[[ 20 -13  17  17 -11  13 -56  22 -55  23  30  18]
 [ 20  47  27  25  42  21 -21  24 -18 -34 -39  29]
 [ 56  -2  55  59  52  62  18  64  15   5   3  71]
 [ -3 -34   0   1  19   2  38  -2  35 -28 -33   1]]
=>
[[ -3 -34   0   1  19   2  38  -2  35 -28 -33   1]
 [ 20 -13  17  17 -11  13 -56  22 -55  23  30  18]
 [ 20  47  27  25  42  21 -21  24 -18 -34 -39  29]
 [ 56  -2  55  59  52  62  18  64  15   5   3  71]]

[[ 49  10  -5  16  17 -24  16 -22 -21  19 -18  47 -26  44]
 [  8  32   7  50  58 -38  58 -34 -33  34 -31  10 -42  11]
 [ 48 -25   2 -30 -35  15 -35  12  12 -15  13  43  16  38]
 [ 54 -36 -27  -8  -4 -11  -3 -11 -11 -25  -8  51 -12  48]
 [  5  25  38   9   6   0   4  -2  -1  27  -1   4  -1   2]]
=>
[[  5  25  38   9   6   0   4  -2  -1  27  -1   4  -1   2]
 [ 49  10  -5  16  17 -24  16 -22 -21  19 -18  47 -26  44]
 [  8  32   7  50  58 -38  58 -34 -33  34 -31  10 -42  11]
 [ 48 -25   2 -30 -35  15 -35  12  12 -15  13  43  16  38]
 [ 54 -36 -27  -8  -4 -11  -3 -11 -11 -25  -8  51 -12  48]]

[[-28 -22  14 -28  44 -38   2  17 -53 -13]
 [-28 -27  13 -28  44 -40  -4  14 -48 -16]
 [-27 -37  11 -24  41 -37 -12   6 -38 -22]
 [-28 -11  15 -30  45 -36  10  24 -60  -6]
 [-26   0  15 -31  44 -32  21  30 -66   7]]
=>
[[-26   0  15 -31  44 -32  21  30 -66   7]
 [-28 -22  14 -28  44 -38   2  17 -53 -13]
 [-28 -27  13 -28  44 -40  -4  14 -48 -16]
 [-27 -37  11 -24  41 -37 -12   6 -38 -22]
 [-28 -11  15 -30  45 -36  10  24 -60  -6]]

[[ 15  -3 -17  10 -18   3  47  17  48   2  11 -69 -43  38   5]
 [-73  -6   5  -4 -36  44  -2 -16  -9 -70  12  14  35  -9  14]
 [-24  67 -33  47  12 -12 -16 -22 -64 -23  25 -22  11 -11  -1]
 [  1 -32 -26 -54  -3  15  10 -41  26  -9 -50 -16  12 -29   5]
 [-23 -54  -3  20 -13  72   7   5  40   9  23  14  24 -33  27]]
=>
[[-23 -54  -3  20 -13  72   7   5  40   9  23  14  24 -33  27]
 [ 15  -3 -17  10 -18   3  47  17  48   2  11 -69 -43  38   5]
 [-73  -6   5  -4 -36  44  -2 -16  -9 -70  12  14  35  -9  14]
 [-24  67 -33  47  12 -12 -16 -22 -64 -23  25 -22  11 -11  -1]
 [  1 -32 -26 -54  -3  15  10 -41  26  -9 -50 -16  12 -29   5]]

[[  4  12  15 -16 -50]
 [-72 -23 -71 -34   5]
 [ 13  14  26 -19 -65]]
=>
[[ 13  14  26 -19 -65]
 [  4  12  15 -16 -50]
 [-72 -23 -71 -34   5]]

[[  2  11  13  24  14  21  21  16  20]
 [ -4   4   3  17   3  16  16  21  15]
 [-45  -3  -1   5   1   6   6  -4   8]
 [ -5  14  19 -14  20 -13 -13   1 -11]
 [ 68  34  38  28  36  23  23  38  19]
 [-36 -12 -12  32 -10  30  30  -8  29]
 [-13  24  30  21  31  19  20  18  18]
 [-15  19  26 -17  26 -16 -15   0 -13]
 [ 16  64  77 -38  76 -35 -34  33 -33]
 [ 39 -15 -12  10 -12   5   5 -34   5]]
=>
[[ 39 -15 -12  10 -12   5   5 -34   5]
 [  2  11  13  24  14  21  21  16  20]
 [ -4   4   3  17   3  16  16  21  15]
 [-45  -3  -1   5   1   6   6  -4   8]
 [ -5  14  19 -14  20 -13 -13   1 -11]
 [ 68  34  38  28  36  23  23  38  19]
 [-36 -12 -12  32 -10  30  30  -8  29]
 [-13  24  30  21  31  19  20  18  18]
 [-15  19  26 -17  26 -16 -15   0 -13]
 [ 16  64  77 -38  76 -35 -34  33 -33]]
